Look-ups in named tables: a row name and a column name give one cell, copied from the table.

zapo.tsv
	nukizu	nur	lok	momu	maveb	gevofom	raz	bapep
doli	204	118	92	142	89	212	98	220
fili	168	110	60	187	38	61	56	152
regagon	65	41	45	141	98	188	114	133
lol	42	29	59	106	56	205	101	94
fefu	175	98	86	188	144	179	58	206
mozi	192	88	187	64	121	181	173	74
niv	202	158	172	160	50	106	92	92
fik	102	41	117	52	89	165	185	81
gurin	119	65	135	101	180	86	97	110
vume	120	50	58	129	146	182	84	200
bezi	212	166	130	158	51	95	87	151
taf	61	46	50	145	97	182	81	182
senubid	183	106	180	71	108	156	177	75
kasuzi	35	102	62	91	138	86	178	100

What is the nur of lol in zapo?
29
What is the nur of doli in zapo?
118
What is the momu of fik in zapo?
52
What is the maveb of taf in zapo?
97
What is the bapep of lol in zapo?
94
What is the gevofom of bezi in zapo?
95
What is the maveb of fik in zapo?
89
What is the gevofom of fik in zapo?
165
What is the maveb of lol in zapo?
56
What is the lok of mozi in zapo?
187
What is the raz of kasuzi in zapo?
178
What is the bapep of kasuzi in zapo?
100
What is the bapep of regagon in zapo?
133
What is the momu of mozi in zapo?
64
What is the momu of regagon in zapo?
141
What is the nukizu of regagon in zapo?
65
Row with the largest raz: fik

Table temuru
columns: vodud, lenat, sino, nosul, votone, beb, tenibur, nef
bireg: [5.253, 5.991, 7.408, 4.345, 3.695, 5.290, 5.253, 4.315]
miv: [3.550, 3.694, 1.075, 7.861, 6.485, 5.051, 5.861, 6.872]
tukugig: [5.416, 3.944, 7.661, 3.578, 4.885, 4.554, 4.996, 3.876]
rudifim: [6.371, 7.215, 6.167, 4.346, 2.746, 5.222, 4.532, 3.150]
mugu: [6.706, 5.450, 9.005, 2.746, 3.745, 4.901, 4.638, 3.687]
ganuri: [4.301, 6.582, 1.543, 6.959, 4.644, 5.428, 3.659, 6.311]
mav: [3.526, 4.956, 4.617, 5.770, 5.787, 5.832, 5.575, 6.681]
zuduses: [4.281, 4.791, 6.248, 3.582, 6.941, 4.693, 4.517, 6.147]
tetudi: [3.702, 3.285, 4.829, 4.628, 7.507, 4.597, 4.766, 6.709]
badit: [3.608, 3.982, 2.958, 6.427, 6.730, 5.271, 5.348, 7.204]

zuduses, lenat => 4.791
tukugig, votone => 4.885
miv, nef => 6.872
zuduses, sino => 6.248
miv, votone => 6.485
tukugig, sino => 7.661
zuduses, tenibur => 4.517
tetudi, nosul => 4.628
bireg, vodud => 5.253
bireg, votone => 3.695
mugu, beb => 4.901
rudifim, vodud => 6.371
mugu, votone => 3.745
Which row has the largest nef? badit

fivogu:
columns: kikir, ravimak, gikenus, gisez
boz: [35, 48, 29, 239]
sil: [76, 51, 81, 100]
pebot: [214, 193, 193, 214]
dif: [217, 229, 149, 61]
zavu: [219, 227, 167, 90]

gikenus of pebot: 193
ravimak of zavu: 227
kikir of sil: 76
kikir of zavu: 219
kikir of pebot: 214
gisez of dif: 61
gisez of boz: 239
kikir of dif: 217
gisez of pebot: 214
gisez of sil: 100
gikenus of boz: 29
ravimak of sil: 51
gisez of zavu: 90
gikenus of dif: 149
ravimak of boz: 48
kikir of boz: 35
gikenus of zavu: 167
ravimak of pebot: 193
ravimak of dif: 229

tem.tsv
	sop	pilu	gavibi	temutaz	losome	bip	mif
rigaz	4.908	0.266	2.052	0.644	1.921	3.147	2.025
lesu	4.810	4.637	0.756	5.301	1.660	4.788	7.805
tera	3.072	1.613	0.928	4.360	3.118	3.417	2.383
gur	2.139	2.488	2.886	5.171	4.202	3.064	0.597
nobas	4.559	2.847	1.591	7.184	4.886	1.735	3.991
pimenu	6.022	1.367	2.126	4.589	0.839	1.245	5.896

What is the losome of gur in tem? 4.202
What is the bip of nobas in tem? 1.735
What is the pilu of pimenu in tem? 1.367
What is the temutaz of nobas in tem? 7.184
What is the sop of lesu in tem? 4.810
What is the gavibi of gur in tem? 2.886
What is the sop of tera in tem? 3.072
What is the pilu of gur in tem? 2.488
What is the pilu of nobas in tem? 2.847
What is the sop of gur in tem? 2.139
What is the temutaz of tera in tem? 4.360
What is the losome of pimenu in tem? 0.839
What is the mif of tera in tem? 2.383
Row with the largest bip: lesu

Table beg
cols = dopid, disam
vapedub: [91, 79]
teloka: [113, 125]
pelo: [186, 208]
nizamop: [70, 55]
saleg: [188, 211]
zuke: [71, 58]
bolesof: [51, 51]
pir: [188, 210]
sovo: [190, 212]
delafo: [184, 207]
tid: [51, 49]
pela: [107, 107]
bevafu: [85, 92]
nim: [107, 112]

dopid of vapedub: 91
dopid of bolesof: 51
disam of tid: 49
dopid of sovo: 190
disam of zuke: 58
disam of delafo: 207
dopid of nim: 107
dopid of delafo: 184
dopid of bevafu: 85
disam of saleg: 211

mez
        sebaba  basov  ponepod  fufiv  falu   ror  sabag  nafi
did       47.6   68.0     51.4   77.3  22.6  53.7   60.4  44.4
dazo      80.9   50.5     77.4   57.9  46.0  56.9   59.3  45.9
kav       54.3   79.7     59.8   89.1  41.6  83.3   78.3  67.1
fis       64.0   39.9     48.6   56.5  77.3  68.3   52.5  47.2
malupu    35.6   73.6     44.7   71.2  55.9  51.5   65.7  52.7
gizul     84.3   93.3     69.9   68.5  52.5  81.7   85.8  77.4
lifu      81.6   65.7     48.5   62.5  80.3  42.9   55.1  69.3
nerek     75.8   43.7     65.5   50.8  54.0  55.9   59.3  41.4

What is the fufiv of dazo in mez?
57.9
What is the falu of nerek in mez?
54.0
What is the sabag of kav in mez?
78.3
What is the basov of malupu in mez?
73.6
What is the sebaba of gizul in mez?
84.3
What is the fufiv of did in mez?
77.3
What is the ponepod of nerek in mez?
65.5
What is the basov of dazo in mez?
50.5
What is the ponepod of dazo in mez?
77.4
What is the sabag of dazo in mez?
59.3
What is the nafi of fis in mez?
47.2

